Here are the same points, seen from different sides; a view may also be mirrored.
A view may leave some points out, and in a few views one point is out of place. Which views, in the order they come, and which point in each? Write - if none.
Scene 1:
view 1:
  j_229 [ 19  12  17  14 -71  23  42 -13]
  j_914 [ 14   5  15  21 -60  25  42 -16]
  j_309 [ 11  15  13  24 -55  32  34  -9]
  j_231 [ 12   7  22  38 -26  32  31 -22]
  j_894 [  6  15  12  32 -40  37  27  -6]
  j_148 [ -8  -6   3  43 -32  32  39 -16]
  j_848 [ 13  37  12  24 -48  46  16   9]
  j_223 [ -5  12  -3  30 -55  36  33   3]
view 2:
  j_223 [ 38  58 -25  -9  27 -10 -21 -10]
  j_229 [ 40  58 -23  -6   5  14 -24  26]
  j_309 [ 41  55 -16  -2  20   8 -21   8]
  j_231 [ 49  51  14  -9   7  10 -11  -2]
  j_894 [ 44  53  -4  -4  24   2 -16  -7]
  j_148 [ 41  59  -2 -23  -1 -11 -14 -13]
  j_848 [ 45  47  -9  11  51   8 -17  -9]
  j_312 [ 35  63 -31 -18   3  -7 -24   8]
view 3:
  j_848 [ 13  -1  20 -11   6  74  57  39]
  j_223 [ 11  10  13   2 -17  51  71  45]
  j_312 [ -3  24  18   5 -35  35  70  37]
  j_309 [  0  17  25  -6 -14  53  56  33]
  j_229 [-13  25  29  -4 -32  44  50  23]
  j_231 [ 4 38 38 -1 10 43 56 34]
view 4:
  j_223 [  6   1 -12  -9   5   4 -29  25]
  j_914 [ 16  -2 -17  16   1   3 -52  31]
  j_229 [ 18  -4 -22  23  -2   3 -57  34]
  j_231 [ 21 -15  21  19  15  -3 -42  24]
  j_148 [  1 -20  10  -2   4 -16 -39  25]
  j_894 [ 16  -2   5   5  15   5 -32  22]
  j_312 [  2  -8 -21   1  -7  -9 -49  31]
  j_309 [ 18   0 -10  13   8   8 -41  28]
view 5:
  j_148 [ 10 -24  11  26 -11 -17 -13   2]
  j_848 [  4  23  26  -3  -3 -27   3  28]
  j_914 [-16   8  23  28 -11  -5  -6   0]
  j_312 [ -4  -6  24  44 -21  -3  -3   5]
  j_229 [-24  10  25  32 -12  -1  -7  -6]
  j_223 [ 10   0  25  26 -16 -16   1  23]
  j_894 [  2   2  18  10  -6 -21  -7  13]
  j_309 [ -9  11  23  19  -9 -14  -4   8]
view 6:
  j_848 [ 81  25 -62  -9  36 -28 -40  23]
  j_229 [ 73  27 -10   4  14 -20 -19  24]
  j_914 [ 73  32 -18   3  20 -20 -21  25]
  j_312 [ 63  48 -13  -7  29 -22  -8  22]
  j_894 [ 75  42 -43   1  38 -20 -33  32]
  j_148 [ 65  66 -25   6  45 -12 -22  37]
Views with a point moved: view 1
  moved in view 1: j_229
